[[ -3 -31 -20]
 [ 15 -14  50]
 [ 28  19  24]
 [ -5   4  42]]
->
[[ 28  19  24]
 [ -5   4  42]
 [ 15 -14  50]
 [ -3 -31 -20]]

[[-12   3]
 [ 21 -32]
 [-14 -27]
 [-47   9]
 [  5 -21]
 [ -9 -18]
 [ 18 -34]
 [ 16  15]
 [ 34   0]
 [  1  17]]
->
[[  1  17]
 [ 16  15]
 [-47   9]
 [-12   3]
 [ 34   0]
 [ -9 -18]
 [  5 -21]
 [-14 -27]
 [ 21 -32]
 [ 18 -34]]

[[ 12  31   8 -11 -34  -5  36  28 -15]
 [-10  -9   3  17  42  15 -14  -7  21]
 [ 49  24  20  16 -41 -19  28  33 -19]
 [ 45  16  12  -1 -33  -4  22  21 -11]
 [ 30  13   6  -7 -20   4  18  14  -4]]
->
[[ 12  31   8 -11 -34  -5  36  28 -15]
 [ 49  24  20  16 -41 -19  28  33 -19]
 [ 45  16  12  -1 -33  -4  22  21 -11]
 [ 30  13   6  -7 -20   4  18  14  -4]
 [-10  -9   3  17  42  15 -14  -7  21]]

[[ 18  -9  34  35   2   8]
 [ 34 -32  27   7   4  22]
 [ -5  45   2 -11  26   9]
 [ -2  25  10  -8   4  18]
 [  2  -8  29  19   2   6]
 [-29  48  18  29  21  -5]]
->
[[-29  48  18  29  21  -5]
 [ -5  45   2 -11  26   9]
 [ -2  25  10  -8   4  18]
 [  2  -8  29  19   2   6]
 [ 18  -9  34  35   2   8]
 [ 34 -32  27   7   4  22]]

[[-53  26 -46 -32  56 -53 -41 -17  27]
 [ 25 -31  32  24 -54  35  23  -8  -4]
 [ 43 -27  40  19 -39  37  34  12 -19]
 [-42  15 -38 -31  17 -44 -35 -31  35]
 [ 12 -23  18   9 -32  28  19  -9   1]]
->
[[-53  26 -46 -32  56 -53 -41 -17  27]
 [-42  15 -38 -31  17 -44 -35 -31  35]
 [ 12 -23  18   9 -32  28  19  -9   1]
 [ 43 -27  40  19 -39  37  34  12 -19]
 [ 25 -31  32  24 -54  35  23  -8  -4]]

[[ 24  -3  -1   6]
 [-33   3   4 -10]
 [  8  10  -5   3]
 [ 41  21 -13  13]
 [-32  26 -11   2]
 [ 46 -12  -2  12]
 [ 20 -35  12   3]
 [-29   7  -3   1]
 [ -7  -9   4 -45]
 [ 24 -20   5   6]]
->
[[-32  26 -11   2]
 [ 41  21 -13  13]
 [  8  10  -5   3]
 [-29   7  -3   1]
 [-33   3   4 -10]
 [ 24  -3  -1   6]
 [ -7  -9   4 -45]
 [ 46 -12  -2  12]
 [ 24 -20   5   6]
 [ 20 -35  12   3]]

[[ 12  44  12 -18 -52 -18]
 [-37 -20 -37  20  41  30]
 [ 30 -11  33 -36  10 -49]
 [-40  49 -41  27 -49  42]]
->
[[-40  49 -41  27 -49  42]
 [ 12  44  12 -18 -52 -18]
 [ 30 -11  33 -36  10 -49]
 [-37 -20 -37  20  41  30]]
